In the data rows, the value 128 means zero.
Here is a table of points, one per row:
[ 98 109  88 150  99 160 134 106 119 149 127 117 110 114 130 121 164 105
 126 111  85 100 151  93  92 123 121 150 104 117 179 131 140 118 152 129
 107 169 123 126 127 168 126 148 114 165 146 122]
[ 98 179 134 176 128 129 115 122 143 123 141 109 121 147 105 141 117 114
 144 121 139 117  79 121 134 182 146 139 180 125 108 106 124 121 123 133
 138 132 107 144 112 128 204 120 156 135 130  83]
[138 182 134 107 123 129 116 149 145 113 156  90 136  95 119 145 136 104
 174 118 152 141 123  87 155 193 146 135 112 109  84  91 100  96 161 105
 123 163 144  96 131 146 179 116 166 176  90 115]
[135 116 118 138 180 100 105 136  69 197  91 110 158 144 102 120  97 120
 105 183 150 201 107 159 137 176  96 141  92 174 137 134 127 164 142  91
 102 116 144 178 119 132 108 142 102 150 136 115]
[111 142 152 155 105  67 133 156 161 178 107  87 138 103 136 128 125 145
 153 109 109 103 178 128  81  92 103 169 170 161  68 124  86 126 142 197
 115 141 170 158 121 109 155 135 103 117 160  93]
[152 156  80 121  88 120 104 105  52  93  46 134  93  87 119 144 104 123
 128 111 135 128 115 149  94 110 145  95 113  76 131 161 170 114 117 163
 149 154 130  74 161 114 146 104 170 141 203 108]
[145 147 171 142 182 177 158 186 137 108 136 124 112 117 111 106 115 103
 133 148 126 100 118 196 125 125  94 112 123  65 113 101 116 141 108 122
 181 135 146 105 167 146 168 135  94 172 139 170]
[169  83 138 111  93 139 105 155 109  94 137  99  80  94  99 159 133 131
  94  93 139 111 125 112 119 107 140 148 150 148 100 156 131 113 121  49
 119  99 165 102  61 177 105 120 141 105 142  94]
[178  86  92  68 141  18 123 141 135  77 139 172 150 138 101 161 101 135
 137 104 133  72 102 112 127 137 146 162  92 139 137 107 131 121  77 173
 103 137  57  88 156 195 174 194 145 139 163 127]
[159 102 137  61 119 174  99  88 157 146  96 109 149 116 154 138 169 121
 113 149  93 129 121 119 189 146 153 130 154 122  98 148 133 150 143 184
 147 137 136 125  98 135 133 136 128  95 128 157]
[ 81 138 137 170 141  98  79 173 186 152 110 174 158  76 155 159 166 146
  32 133 183 111 155 133 182  70 106 119 133 122 117 200 200  89 136 106
 112 124  15 106 145 102 118 121 113 186  74 181]
[185 170 136 135  91 103 132 101 132  99 121 115 131 142 144 140 175 122
 137  99 185 127  94 157 145 149 154 157 154 149 170  73  99 154 139 113
 183 158 155 122 131 102 157 141 150 157 124 152]
[129 164 120 108 100 157 102 138 165 133 145  79 124 121  93 139  91 183
 115 107  72 113 151 106  91 151 115  56 126 138 191  73  88 116  83 129
 129  78  92 166 123  95  68 177 131 119  83  87]
[177 118 124 153  74 115 195 143 160 143 150 160 105 113 152  85 104 160
  70  88  67  92  65 109 137 204  22 123  93  91 126 140 172 148 181  52
  91  95 138 124 139  69 161  90 144  98 160 179]
[ 30  78 132  89 100 168 111 123  75 111 158 208 130 147  99 137 104  78
  84  63  99 114 111  95  97 199 108 174 198  97 156 160  87 116 111 139
  83 193 135 113 185 173  37 156 107  83 136 219]
[ 95  89 104 121 177 105 153 126 130 184 166 146 115 204 121 173 207 164
 155 122  99 143 117 147 119 160 195  68 135  97  93 152 103  98  80 112
 157  90 119 103 133  93 150  91 104 162 159 112]
[ 88  89 123 138 128 115 175 164 133 136 114 155 149 122 124 152 140 165
 198 141 115 171 135 133 116 152 171 117 128 115 152 144 141  94  85 105
 129 120 166 127 146 111 164 177 168 132 104 140]
[117  93 119 162 182 131  85 147 105 107  96 146  70 115 196 108 144 129
 143 118  57 138 151 153 102 105  88 205 114 165  77  87 144 180 117 137
 144  83 137 133 162 138  95 115 181 135 108  73]
[183 226 155 108 161 190  81 110  62 112 154 139 136 132  98  90 163 174
 173  57  91 108 147 116 150 101 149 118 148 139 161  90 116  52 103 117
  86 109  91 150 137  98  56 191 112 101 138 113]
[113 117 169 106 174 124 102 142 103 102  98 120  77 132 146  84 164 135
 136 165 186 132  92 104  62 137 149 121 114 142 143 152 137 165 161 128
  94 115 106 179 121 131 163 125 110 165 138 136]
[182 120  99  88 153 166  81  94 146 132 110 143 140 159 153 129  95 116
 119  93 153 102 143 151  71 130 118 167 112 156 100 134 158 113 127 100
 126 112 167 174 113 147 119 117  96 128  93 109]
[ 80 138 119 117  97 109 102  67  96  92  99 134 141  98 117 108 155  95
 116 153  76 120 106  81 139  83 127 128  97 136 121 151 103 139 118 101
 179  74 139 179 149 160 151 114 114 146 177 132]
[103 127  78 124  85 144 143 121  66 133 142 109 113 105 152 118 131  94
 120 135  79 124 154 134  66 134 149 177 129 112 154 116 152 121 134 141
  99 137 103 131 111 141 119 113 116 143 144 148]
[150 120 152 126 103 137 139 177 113 225 137 156  85 107 121  57 101 111
  97 131 106  80 140  92 150 118 123 127 112 110 144  80 134 138 146 127
 165 137 136 114  95  99 170 102 139 106 117 116]
[180 144 121 125 118 149 136 146 185 167 125 156  81  97  97 148 120 124
 124 136  99 144 139  78 131 132 127 131 117  98 145  65  99 115  61 112
 100 127 105 183 111  76  68 137 144 115 123 107]
[103 136 101 135 189 130 139 107 146 105 121 112 129 127 155  88 133 161
  84 140 144 128 119  57 105  87 181 169  84 112 153 105 133 151 101 138
 122 151 178  89 118 113 140 109 107  83 135 173]
[ 92 110 159 161 107  97  95 145 134 135  74 141 146 175 138 152 104 163
 182 157 169 173 127 110 109 129 115 161 117  66 132 140 130 133 162 112
 163 117  79  90  86 116 138 140 104 109 107 126]
[129 126  61 116 118 219 166 120 133 128 129 135 169  99 144 136 114  97
 166 170 152  70  41 134 147  85 158 115 111 156  82 160 101 185 162 198
 136 146 111 129  93 131  98 187 110 107  89 100]
[ 85 100  78 131 148  65  57  99 153 137 149 174 153  48 150  95 117 154
 127 128 210  90 184 202 179 126 131  81 157 112 148 193 130 150 134  92
 134 140   7  97 134 147 107 104 156 122 155 137]
[155 172 146 133 153  83 187  96  91  77 144 108 120 112 149 163 143 128
 128 122 179  98 121 130 159 158 119 175 122 120 170 141  89 131 139 149
 211 152 175 154 111  81 116 134 171 167 105 126]
[ 92 135 121 113 114 137 111 114 120  81 143 136 115 162 153 115 112 131
 157 155  98 109 136 102 130  88 112 131 131 126 152 131 164 168 130 102
 110 162 151 153 112 118 148 130 128 190 155 112]
[114 130 191 110 147  93 227 113 131 150 125 108 158 161  94 138 154  81
 177 116 107 136 114 182 107  88  79  75 142 134 112 144 152 140  74 111
 148 198  77  87 123 143 124  60 120  62  90 143]
[176 113  97 139 188 151 141 117 100 157  78  96 170 177 108 118 104  82
 120 130 148 174 193 115 151 151  97 131 154 150 130 130 105 156 137 120
  85  83 146 136 120 124 122 130 107 152 119 128]
[141 137  95 144 148  46  54 143 128 128 177 184 154  87 134 190 161 149
 148 163 152 132 116 110 130 114  95  97 176 122 163 116 172 145 164 142
 125 119 106  71 149 150 106  98 102 126 123 157]
[103 141 189 108 118  72 156 118 168 182 146  76 129 196  70 133 146  61
 191 163 129  95 123 178 117  90 113 110  90 100 116 144 140 103  81 136
 116 117 140  96 182 108  99 107 167  68 121 152]
[164  48 114 192  57  91 189  85 135  33 166 112 130 177 130 120 130 177
  85 241 140 116 143 189 177 135 125  89 118 149  35  97 113  57 219 100
 110 198 146 172 178  90 103  96  75 109 111 126]
[117 143  92 118  44 173 157 145 124 118 177 162  76 151  69 149 129 176
 106 122 214 188 219 141 137 125  99 158  96 172  88 148 104 158 111 191
 107 122 163 112 155 112 181 131 104  84 107 100]
[114 128 162 104 117 128 132 123 105 136 130  82 119 152 191 156 144 118
 158 121 124 130 108 153 181 100  89  94 127  95 135 146 124 124 121 166
 104 146 113 149 116 191 139  82 128  51  60 168]
[172  86 124 132 130 157 106 144 163 178 174 113 122 138 140 145  63  95
 105  85 123 150 127  64 112  89 185 126 128 121 149 179 143 133 162 103
 191 129 161 175 165 130 133 127 139  94 136 122]
[105 116 117 138 154 127  97  79 135  88 135 137  66 122 145 104  97 107
 123 103  87 202 101 123  99  91 123  75 110 160 104 138 128 145 140 127
 151 161 147 107  81 106 141 154 126 178 133 186]
[145 208 177 104 121 144 152 137 162  80 149  89 128 110 101  71  96 164
 135  79  83 178 125 141 177 158 195 144 192 118 214 116 161 110  94 155
 113  78 116 117 135 156  43 159  75 136  95  51]
[156 119  85 171 195 131 124 181 113 126 100 111 193 161 137 112 118  67
  95 132 137 181 163 184 153 154 107 102 110 149 146 147 107 131 127 100
  82  96 190 144  89 111 126 156 114  94 168  92]
[113 161 177 125 101 140 133 138 150 151 116 154 188 145 131 134 131 182
 101 126 120 153 154 148  86  87 161 151 144 153 114 133  45  78 176 151
 132 126 143 143 133 145 139  80 180 138 146 105]
[109 129 153 155 119 137 161 108 116 122 100 129 156 142 148 130 109 102
  70 200 132 100 118 117 151 129 172  62 148 171  94  90 180 180 153 145
 115  70 143 101 110 166 139 161 164 130 113 123]
[ 99  89 189 134 149 212 164 131 167 139 130 111 135  93 130 121 131 164
 174 119 186 138 107 116 141 159 113 146 102 169 119  86 150  77 102 151
 143 113 142 134 114 139 124 100 135 188 177 145]
These points spread out most along one direction. How far along it is each point below, from 0 to 99? 50 is the average, and the first point above lies past it. One standard deviation of the points above along it is 16.
[156 119  85 171 195 131 124 181 113 126 100 111 193 161 137 112 118  67
  95 132 137 181 163 184 153 154 107 102 110 149 146 147 107 131 127 100
  82  96 190 144  89 111 126 156 114  94 168  92] 56
[ 81 138 137 170 141  98  79 173 186 152 110 174 158  76 155 159 166 146
  32 133 183 111 155 133 182  70 106 119 133 122 117 200 200  89 136 106
 112 124  15 106 145 102 118 121 113 186  74 181] 12
[113 117 169 106 174 124 102 142 103 102  98 120  77 132 146  84 164 135
 136 165 186 132  92 104  62 137 149 121 114 142 143 152 137 165 161 128
  94 115 106 179 121 131 163 125 110 165 138 136] 45
[117  93 119 162 182 131  85 147 105 107  96 146  70 115 196 108 144 129
 143 118  57 138 151 153 102 105  88 205 114 165  77  87 144 180 117 137
 144  83 137 133 162 138  95 115 181 135 108  73] 57
[113 161 177 125 101 140 133 138 150 151 116 154 188 145 131 134 131 182
 101 126 120 153 154 148  86  87 161 151 144 153 114 133  45  78 176 151
 132 126 143 143 133 145 139  80 180 138 146 105] 53
[105 116 117 138 154 127  97  79 135  88 135 137  66 122 145 104  97 107
 123 103  87 202 101 123  99  91 123  75 110 160 104 138 128 145 140 127
 151 161 147 107  81 106 141 154 126 178 133 186] 47
[155 172 146 133 153  83 187  96  91  77 144 108 120 112 149 163 143 128
 128 122 179  98 121 130 159 158 119 175 122 120 170 141  89 131 139 149
 211 152 175 154 111  81 116 134 171 167 105 126] 52
[176 113  97 139 188 151 141 117 100 157  78  96 170 177 108 118 104  82
 120 130 148 174 193 115 151 151  97 131 154 150 130 130 105 156 137 120
  85  83 146 136 120 124 122 130 107 152 119 128] 59
[129 126  61 116 118 219 166 120 133 128 129 135 169  99 144 136 114  97
 166 170 152  70  41 134 147  85 158 115 111 156  82 160 101 185 162 198
 136 146 111 129  93 131  98 187 110 107  89 100] 49
[114 130 191 110 147  93 227 113 131 150 125 108 158 161  94 138 154  81
 177 116 107 136 114 182 107  88  79  75 142 134 112 144 152 140  74 111
 148 198  77  87 123 143 124  60 120  62  90 143] 32
[135 116 118 138 180 100 105 136  69 197  91 110 158 144 102 120  97 120
 105 183 150 201 107 159 137 176  96 141  92 174 137 134 127 164 142  91
 102 116 144 178 119 132 108 142 102 150 136 115] 49
[ 88  89 123 138 128 115 175 164 133 136 114 155 149 122 124 152 140 165
 198 141 115 171 135 133 116 152 171 117 128 115 152 144 141  94  85 105
 129 120 166 127 146 111 164 177 168 132 104 140] 50
